In the rows, 128 means zero.
Rotation paths and how fast each direction turns (degrees per step):
Each turn is a multiple of 5 degrees from 10 to 175, or 0.
Each row of a path follows its step; steps can be skipped.
Path 1:
step 0: [143 127 122 136 131 125 110 108 115 119 124 122 131 126 128 127 136 124
 119 131 121 119 135 116 120 121 127 123 148 132 129]
step 1: [143 127 138 143 136 128 121 130 128 113 138 133 117 120 127 122 145 130
 132 131 141 136 133 122 119 131 109 126 118 127 133]
step 2: [142 133 123 120 135 134 134 119 140 126 143 128 129 133 123 128 120 124
 136 124 141 135 112 114 129 109 123 117 121 128 125]
step 3: [136 130 142 113 125 133 119 123 137 122 135 111 138 144 121 127 136 119
 127 122 110 137 121 129 126 129 125 132 129 122 114]
step 4: [120 124 133 132 126 118 128 135 108 132 141 125 129 130 123 106 136 120
 140 121 125 143 124 123 120 122 136 144 132 124 127]
step 5: [128 130 121 140 137 128 118 131 103 131 128 122 121 140 143 131 118 124
 127 118 134 136 113 126 132 131 131 113 127 117 128]
step 6: [141 119 136 126 126 125 123 129 122 132 133 150 124 131 136 136 132 143
 132 121 125 128 120 133 129 136 122 120 138 128 102]
step 7: [123 125 130 131 120 122 135 119 138 136 144 134 129 136 127 121 133 144
 117 127 137 130 124 131 108 131 144 124 114 121 120]
step 8: [108 134 131 130 138 140 133 109 125 130 134 124 131 125 131 143 120 125
 116 117 124 127 131 127 114 119 129 134 135 116 119]
step 9: [121 148 137 140 130 129 130 124 126 118 122 132 120 127 125 132 134 131
 132 121 131 134 115 147 121 139 121 144 141 138 128]
Speeds:
[130 132 124 127 131 130 133 124 134 123 128 132 126 129 131 126 128 127
 127 126 125 128 130 128 125 126 125 133 123 125 126] => 60
[132 126 129 134 128 127 123 130 129 127 125 127 124 127 136 125 124 127
 129 126 131 126 127 131 127 125 127 132 132 128 131] => 80
[126 130 126 127 122 124 129 129 128 126 131 128 124 125 125 123 129 132
 135 126 134 130 131 130 128 130 129 131 126 131 126] => 135
Path 2:
step 0: [144 125 136 124 124 136 132 144 128 122 136 126 136 127 123 142 139 126
 117 131 127 122 126 140 109 120 123 123 111 127 129]
step 1: [148 118 133 124 123 135 135 113 135 116 119 131 133 109 135 132 131 122
 134 128 123 135 120 124 128 133 116 128 114 131 135]
step 2: [133 137 119 122 121 128 140 136 130 125 121 133 125 113 123 125 128 132
 118 127 134 126 115 117 116 105 129 134 112 133 136]
step 3: [130 126 128 125 123 137 116 128 129 117 120 123 150 121 137 108 135 128
 117 121 132 119 114 127 129 132 120 134 115 129 133]
step 4: [137 147 126 131 143 114 143 119 125 117 125 121 135 115 127 114 128 123
 124 122 134 127 129 135 123 125 132 142 123 130 136]
step 6: [135 138 134 128 141 128 122 117 132 115 132 144 134 116 116 129 132 108
 122 122 121 122 130 130 131 134 126 127 122 114 137]
step 7: [141 139 123 127 129 121 129 134 142 116 126 128 127 130 115 137 123 129
 121 143 124 112 131 137 120 118 111 124 120 131 136]
step 8: [144 133 137 121 127 130 119 119 138 135 130 127 135 120 130 135 120 119
 124 126 125 118 110 115 143 130 109 132 120 128 131]
step 9: [128 144 118 114 117 125 125 132 135 126 131 128 132 108 108 128 119 126
 133 122 138 123 124 136 131 120 129 137 120 136 132]
step 10: [141 134 130 123 116 129 121 135 133 131 130 121 144 129 144 132 120 130
 115 117 128 117 116 148 123 134 127 137 123 127 130]
Speeds:
[126 126 129 132 127 131 132 130 133 127 123 135 127 128 130 128 124 125
 127 134 128 131 125 132 130 126 128 127 127 122 130] => 70
[131 125 127 125 128 130 129 124 128 123 128 133 124 130 127 135 130 129
 126 128 124 127 132 123 126 127 125 122 126 127 129] => 60
[128 131 130 132 131 127 124 125 128 134 130 130 128 132 122 129 128 124
 131 134 131 125 130 129 127 130 123 128 129 127 130] => 40
[129 122 130 129 128 125 122 124 132 130 125 129 128 127 134 128 128 128
 128 126 125 125 124 127 125 135 128 129 131 128 132] => 155
Path 3:
step 0: [123 119 146 116 114 134 127 136 125 118 136 124 133 117 130 122 133 131
 132 118 126 139 131 120 136 120 127 138 125 132 133]
step 1: [118 134 144 121 117 132 122 127 130 131 136 126 135 112 134 129 142 127
 118 117 136 126 131 127 134 131 135 122 139 122 134]
step 2: [123 133 133 125 133 120 115 135 123 130 144 123 145 130 133 128 123 134
 119 123 135 125 134 136 133 127 143 126 144 131 133]
step 3: [124 130 128 126 119 121 121 138 131 138 130 127 141 139 137 128 111 138
 124 125 129 122 138 134 130 112 120 122 131 124 138]
step 4: [119 125 135 123 124 138 121 136 130 143 133 127 139 127 134 119 110 127
 139 121 121 131 132 127 130 123 119 142 119 126 129]
step 5: [126 131 145 118 119 136 117 120 126 129 124 118 137 115 124 124 126 135
 140 125 130 125 125 121 138 129 122 139 127 117 138]
step 6: [122 128 134 126 127 130 110 129 127 110 135 125 145 113 126 120 135 133
 127 122 128 120 136 118 126 133 130 130 136 127 135]
step 8: [125 122 139 114 125 126 131 140 138 134 142 135 137 135 125 128 119 127
 127 118 125 128 138 133 125 111 138 131 132 123 133]
step 9: [116 139 135 119 119 138 126 132 133 144 136 131 134 125 135 136 120 131
 143 127 122 128 125 129 131 120 129 126 136 121 141]
step 10: [123 149 130 127 127 129 112 129 122 140 133 127 141 120 123 126 126 135
 137 131 125 123 137 124 131 130 129 145 128 127 138]
Speeds:
[132 130 128 128 125 128 126 133 127 130 131 129 124 130 132 132 127 126
 127 126 125 122 127 132 128 127 135 124 128 125 125] => 60
[125 132 125 130 129 126 124 119 127 130 131 126 126 122 129 127 131 129
 131 126 127 126 125 125 130 129 134 127 130 128 130] => 85
[128 131 128 131 131 129 132 126 129 122 130 126 133 127 128 127 131 124
 126 125 133 124 131 132 132 126 127 126 131 126 123] => 70
[127 128 128 127 131 132 124 127 125 134 127 129 126 132 132 122 127 134
 128 129 134 126 131 128 132 129 126 126 128 129 123] => 45
[125 131 126 133 129 133 128 130 130 132 128 130 131 124 134 128 128 123
 125 125 127 131 128 127 124 135 125 126 127 127 127] => 130
